In the data rows, zero lies at 4.5, halfway between 4 and 5.
Here are some points:
[3 6 5 3 3 3 4 4 5 6 8 4 4 6 7 5 6 4 2 5 6]
[3 4 4 3 1 8 3 0 2 5 3 4 4 6 1 7 4 6 3 8 1]
[4 5 6 4 2 5 4 2 5 3 4 5 5 7 5 6 4 5 3 5 5]
[5 3 5 5 4 5 3 5 0 6 6 5 3 3 5 3 3 6 6 4 5]
[4 3 5 6 5 6 2 5 2 7 7 3 4 3 3 5 5 4 4 5 7]
[3 3 5 9 4 4 2 3 7 3 3 6 6 3 4 4 2 5 3 8 3]
[4 6 3 4 3 7 4 1 2 3 2 2 5 8 3 7 6 5 3 7 4]
[6 4 4 6 5 5 5 2 4 2 4 3 2 5 2 7 5 4 3 5 3]
[6 3 4 7 8 4 4 6 8 2 5 4 3 3 7 5 4 6 2 5 4]
[6 3 4 6 3 6 3 4 1 6 7 4 4 3 3 4 3 5 6 4 6]
[4 5 3 6 5 3 4 4 7 4 4 6 6 4 5 3 2 4 4 6 4]
[3 4 4 7 7 4 3 4 8 3 3 4 5 4 5 5 5 6 3 8 4]
[4 4 4 7 4 6 3 1 4 6 5 4 4 5 2 6 5 4 2 6 4]
[2 6 4 7 6 3 3 4 7 4 4 5 5 4 5 4 4 4 2 7 5]
[8 4 4 3 6 2 6 7 3 4 4 3 6 6 5 5 4 6 6 3 4]
[5 4 7 5 4 3 5 5 7 4 5 6 6 5 6 5 4 4 5 6 7]
[5 4 4 4 5 4 5 7 3 6 3 4 4 4 6 2 4 4 7 1 5]
[0 5 6 0 5 7 5 5 7 3 2 4 3 4 2 6 4 4 7 3 6]
[6 3 6 5 6 2 7 7 5 4 4 5 5 3 5 4 4 2 7 1 5]
[4 4 5 8 7 2 4 5 8 3 3 6 5 1 5 4 4 4 3 7 5]
[4 3 7 2 4 4 5 5 5 3 6 3 5 5 3 7 7 5 6 4 5]
[2 8 3 3 3 6 7 5 4 7 4 4 4 3 6 2 8 5 1 2 6]
[5 2 7 4 7 4 6 6 7 3 3 5 4 2 3 6 7 2 6 4 6]
[5 4 4 4 5 3 6 6 3 4 5 4 5 6 6 4 4 5 7 2 4]
[5 4 4 4 5 4 5 7 3 5 3 4 4 4 6 2 4 4 6 2 5]
[6 6 4 3 4 4 3 5 6 6 7 7 5 9 8 4 6 6 4 7 6]
[7 5 2 3 4 2 7 6 3 5 5 6 4 5 7 2 3 4 7 1 4]
[3 3 5 4 6 3 5 5 6 6 4 4 2 3 4 5 8 2 4 5 6]
[4 4 5 8 7 3 4 5 8 1 3 5 5 2 4 5 4 3 4 6 4]
[7 5 4 8 5 2 2 5 7 6 9 7 5 5 8 4 6 5 1 9 3]
[5 2 5 3 6 6 4 6 8 5 6 6 4 4 4 5 6 5 6 5 5]
[9 4 4 5 4 0 5 5 3 7 8 7 6 5 9 2 6 4 3 6 4]
[5 3 5 7 4 8 2 2 3 5 3 3 6 5 1 6 3 5 4 6 4]
[7 4 6 3 4 2 5 6 6 7 6 7 5 5 7 5 6 5 4 7 7]
[4 5 2 3 6 3 6 7 4 5 5 4 3 5 5 2 5 4 6 3 5]
[8 2 6 6 6 4 4 3 3 3 6 3 2 3 3 7 5 6 2 5 1]
[3 3 5 8 5 6 2 4 2 7 5 4 4 3 3 5 5 3 3 5 9]
[4 5 4 7 5 3 4 3 7 4 4 6 5 3 6 4 2 4 3 6 4]
[2 5 5 0 5 6 5 6 4 2 4 4 6 6 3 5 2 7 9 1 4]
[4 5 5 3 3 4 6 5 3 4 3 4 4 5 3 5 1 5 6 3 2]
[6 3 6 5 6 3 7 7 5 4 4 5 5 2 5 4 4 2 7 1 5]
[5 5 5 3 3 4 5 6 3 5 3 5 6 5 4 4 1 4 7 4 3]
[2 5 5 6 6 5 3 6 8 1 3 5 6 3 4 5 2 5 6 5 5]
[4 5 3 7 7 3 3 4 7 4 5 4 1 5 7 5 5 6 0 6 4]
[7 4 5 7 5 3 2 6 0 9 6 4 3 5 4 4 6 4 2 7 7]
[5 2 6 3 6 6 4 6 8 5 6 6 4 4 4 5 6 5 6 5 4]
[6 0 7 8 7 6 3 6 3 4 5 4 4 1 2 6 3 4 5 4 8]
[2 4 5 6 4 4 2 3 6 1 4 4 4 3 5 5 2 7 2 6 0]
[2 9 2 2 3 8 6 4 6 6 4 5 5 6 6 2 7 4 4 3 6]
[5 5 6 4 4 5 2 4 6 5 7 8 7 8 5 6 4 6 6 6 5]
[7 5 2 3 4 2 7 5 4 5 5 6 4 4 6 2 4 4 7 2 3]
[6 5 3 3 5 4 5 6 4 5 6 6 4 7 7 4 5 5 7 2 3]
[2 5 3 0 5 7 6 6 4 1 1 2 5 7 4 5 3 6 9 1 5]
[6 2 5 5 4 6 3 4 1 6 8 3 4 3 3 5 3 5 5 4 5]
[3 3 4 5 4 8 3 1 4 2 2 2 6 6 0 8 3 6 4 6 3]
Then 12 other points, each followed by its number:
[6 4 4 9 6 3 1 4 8 6 7 8 5 5 8 4 5 5 2 8 3] 0
[7 5 3 3 4 1 7 5 3 5 5 5 4 5 7 2 3 4 7 1 3] 1
[4 3 6 3 6 6 4 5 7 4 6 5 4 5 4 6 5 6 6 4 4] 2
[3 7 4 3 4 4 4 4 5 5 5 5 4 7 7 4 6 5 3 5 7] 3
[6 5 3 3 5 4 5 5 4 5 6 6 4 7 7 4 5 5 6 2 3] 4
[7 2 4 2 5 3 7 4 6 4 8 3 2 2 4 5 6 5 3 3 3] 5
[2 4 4 4 4 9 3 2 3 1 2 1 7 7 0 9 2 7 6 5 3] 6
[2 7 5 2 3 6 3 5 4 6 1 6 6 7 7 3 5 3 6 6 8] 7
[2 4 6 6 4 4 2 3 5 1 4 4 4 3 5 5 2 7 2 6 0] 8
[3 5 3 2 6 5 6 6 5 5 4 4 2 5 5 5 8 3 4 5 6] 9
[6 3 6 4 6 1 5 6 2 4 7 4 5 5 6 4 4 7 7 2 2] 10
[3 4 6 3 5 5 4 4 7 5 5 6 5 5 5 5 7 3 6 5 5] 11
Which three of these numbered points are nearest to each point below, looking only along the 7 directions in which the first points spread most? Their numbers follow each, nearest first.
[2 4 5 6 4 4 2 3 6 1 4 4 4 3 5 6 2 7 2 6 0] > 8 2 6
[7 2 4 2 5 3 7 4 6 4 8 3 2 2 4 5 6 5 4 3 3] > 5 10 2
[3 6 5 3 3 3 4 4 5 6 8 4 4 6 7 4 6 4 2 5 7] > 3 11 9
[2 7 5 2 3 6 3 5 4 6 2 6 6 7 7 3 5 4 6 5 8] > 7 3 11
[1 8 4 0 3 9 4 2 3 5 3 1 3 7 0 8 1 7 3 5 3] > 6 8 7
[5 2 7 4 6 4 5 4 5 4 5 5 5 5 3 6 7 4 6 5 5] > 2 11 5
[3 5 6 3 5 9 1 7 1 7 2 4 6 5 1 4 2 5 7 6 8] > 7 11 2
[0 9 3 0 2 9 6 5 4 4 3 3 5 4 3 3 5 7 5 2 5] > 7 3 9
[3 6 5 3 3 3 4 4 5 6 8 4 4 5 7 4 6 4 3 6 6] > 3 11 9
[4 3 6 2 4 4 5 5 5 3 6 3 5 5 4 7 7 5 6 4 4] > 2 11 5
[7 3 5 5 5 3 4 6 5 5 7 7 5 5 6 4 4 5 7 2 3] > 10 4 1
[2 7 6 6 5 4 3 6 8 4 0 7 7 3 5 4 4 1 6 8 6] > 11 7 2
[8 4 5 9 4 0 2 4 5 5 6 6 4 3 8 3 6 4 0 9 1] > 0 8 5
[2 3 5 4 4 9 3 2 3 1 2 1 7 7 0 8 2 7 6 5 3] > 6 8 2
[8 6 3 7 6 0 4 4 5 6 6 7 5 3 8 3 6 4 1 7 2] > 0 4 3
[5 6 4 3 5 4 6 4 3 4 6 6 4 7 6 5 5 4 6 1 3] > 4 1 10
[9 4 5 9 4 0 3 4 5 5 6 6 4 3 8 3 7 4 0 9 1] > 0 5 8
[2 6 5 1 3 9 2 2 3 3 6 4 4 7 2 8 2 8 6 5 0] > 6 2 8
[3 4 5 8 3 5 2 4 7 3 4 5 5 4 4 5 2 5 4 7 3] > 8 2 11
[9 3 4 8 6 3 5 2 3 5 5 4 3 4 5 6 9 2 0 6 4] > 5 0 9
[3 5 4 2 5 5 6 5 5 5 4 4 2 4 5 4 8 3 4 4 6] > 9 3 11
[1 6 3 4 1 9 6 4 6 4 2 3 4 4 4 2 4 6 4 2 6] > 7 3 9
[6 2 5 7 3 3 5 6 5 5 4 6 6 3 5 3 2 3 7 3 3] > 10 1 4
[8 2 6 6 6 4 4 3 3 3 6 3 2 3 3 7 5 6 2 5 0] > 5 8 10
[7 5 2 4 4 1 7 5 3 5 5 6 4 5 7 2 3 3 7 1 4] > 1 4 10
[2 5 5 7 3 4 3 3 7 3 4 5 4 5 5 5 4 7 2 8 2] > 8 0 3
[7 5 2 3 4 2 7 5 4 5 5 6 4 4 7 2 4 4 7 1 4] > 1 4 10
[4 6 5 4 3 6 8 5 6 4 5 2 4 1 4 4 7 4 3 2 6] > 9 11 5
[6 5 3 3 5 4 5 6 5 5 6 6 4 7 7 3 5 5 7 2 4] > 4 1 10
[5 6 5 4 3 6 8 5 6 5 5 2 5 1 4 4 7 3 3 2 6] > 9 11 5
[7 5 4 3 4 1 7 6 2 5 6 6 5 4 7 2 3 4 7 2 1] > 1 10 4
[7 5 4 3 4 1 7 6 3 5 6 6 5 4 6 2 3 4 7 2 2] > 1 10 4
[4 2 7 3 3 6 4 5 6 4 5 3 3 3 3 6 6 4 5 5 4] > 2 11 9
[9 3 4 8 4 3 4 0 1 5 6 2 5 6 4 8 9 3 0 7 3] > 5 8 0
[6 5 5 3 3 2 5 3 5 5 8 5 5 5 6 5 4 5 4 5 4] > 4 3 10
[4 4 6 4 4 4 4 3 5 4 4 4 6 7 6 6 5 6 4 6 7] > 11 2 3
[6 2 6 8 2 4 5 4 4 5 4 6 5 4 5 5 3 3 6 3 3] > 10 2 4
[3 6 3 6 5 3 4 3 7 2 3 6 6 4 4 4 1 4 5 6 3] > 8 2 11
[9 1 4 9 8 1 3 3 7 3 6 4 5 4 6 5 7 6 0 8 4] > 0 5 8
[5 5 6 3 4 6 3 2 1 3 5 3 6 7 2 8 5 7 4 6 1] > 6 2 8
[2 6 5 2 4 4 4 5 6 7 7 5 5 7 7 4 6 7 3 5 7] > 3 11 7
[3 6 7 2 5 4 5 5 4 2 5 5 5 4 5 6 4 5 6 4 4] > 2 11 4
[3 5 5 3 4 3 5 4 6 7 8 5 5 7 6 4 6 7 2 6 6] > 3 11 4
[5 4 5 2 4 3 7 3 5 4 6 4 3 3 4 5 6 3 5 4 3] > 5 9 2
[5 6 4 2 4 5 3 5 6 6 7 7 5 9 8 4 6 6 5 6 6] > 3 11 4
[7 3 6 5 6 5 4 3 3 3 5 2 3 4 3 8 5 5 2 5 1] > 5 8 2
[5 5 5 4 4 4 5 6 5 6 6 7 6 6 6 4 4 3 8 3 4] > 4 10 11
[5 3 7 3 6 4 7 5 6 3 5 3 3 1 5 7 7 2 4 3 5] > 5 9 2
[7 4 3 3 4 2 7 6 4 7 5 6 4 4 8 2 3 4 6 1 4] > 1 4 10
[3 6 6 1 4 5 5 6 6 3 4 5 4 6 6 6 4 5 6 4 7] > 11 2 7
[2 6 3 1 4 5 6 6 4 4 4 4 3 6 6 4 3 5 7 1 5] > 4 1 7
[3 7 5 1 5 3 6 5 4 6 3 4 3 5 4 5 7 2 4 6 5] > 9 3 11
[4 6 3 3 4 3 6 6 4 6 4 5 3 5 7 3 6 3 5 2 5] > 4 9 3
[4 4 4 7 6 4 3 4 7 2 3 4 7 5 4 6 4 6 3 8 4] > 8 2 11
[6 3 3 4 6 3 6 5 3 3 4 2 4 6 6 5 6 6 5 2 4] > 5 4 10
[5 5 2 4 5 3 6 7 4 6 5 5 3 5 6 3 6 3 5 3 5] > 4 9 1
[2 6 4 6 3 5 3 4 7 2 1 5 5 5 5 4 3 4 4 7 3] > 8 11 3
[7 5 4 3 4 1 7 6 2 5 6 6 5 4 6 2 3 4 7 2 2] > 1 10 4
[5 4 7 5 4 3 5 5 7 4 5 6 6 5 6 5 4 4 5 5 7] > 11 2 3
[7 5 2 3 4 2 7 6 4 5 5 6 4 4 6 1 4 3 8 2 4] > 1 4 10
[4 4 5 4 3 2 4 4 5 6 9 4 3 5 7 4 6 5 2 5 6] > 3 11 4
[8 2 4 6 4 3 6 5 4 5 5 5 3 4 6 3 5 4 5 3 3] > 10 5 4
[6 3 3 4 6 3 6 5 3 3 4 3 4 6 5 5 6 6 5 2 4] > 5 4 10
[9 1 5 8 7 0 5 7 2 7 7 5 4 3 8 2 6 5 3 3 2] > 10 5 1
[7 5 2 3 4 2 7 5 4 5 5 6 4 5 7 2 4 3 7 1 4] > 1 4 10
[4 6 3 4 3 8 2 2 3 5 5 5 4 8 4 7 5 5 4 6 3] > 3 2 11
[7 5 2 3 4 3 7 7 4 5 5 6 5 5 6 2 3 4 8 2 4] > 1 4 10
[6 5 3 8 5 1 4 4 7 5 4 7 6 3 6 3 3 4 3 8 3] > 0 8 3
[0 9 3 0 2 9 6 5 4 4 3 3 5 4 3 3 5 7 4 2 5] > 7 3 9
[3 7 5 1 5 3 6 5 4 6 3 4 3 5 4 5 7 3 4 6 5] > 9 3 11
[4 5 6 2 5 7 5 4 3 3 4 3 4 4 2 7 4 6 5 4 2] > 2 6 11
[8 4 5 9 8 0 4 4 7 2 5 6 5 2 5 5 7 2 1 7 4] > 0 5 8
[3 2 5 8 6 6 2 4 2 7 6 4 4 3 2 5 5 3 4 5 8] > 11 2 9
[3 7 2 3 4 7 7 3 5 3 2 1 4 5 5 4 8 6 2 3 7] > 9 3 11
[5 4 5 6 6 5 2 6 1 7 6 4 4 5 3 4 5 5 4 5 7] > 11 2 3
[6 2 5 6 3 6 3 5 1 6 7 4 4 3 3 4 3 5 6 4 6] > 10 2 4
[8 4 5 9 8 0 4 4 7 3 5 6 4 2 5 5 7 2 1 7 4] > 0 5 8
[4 6 3 4 4 3 6 6 4 6 4 5 3 5 7 3 6 3 5 2 5] > 4 9 3
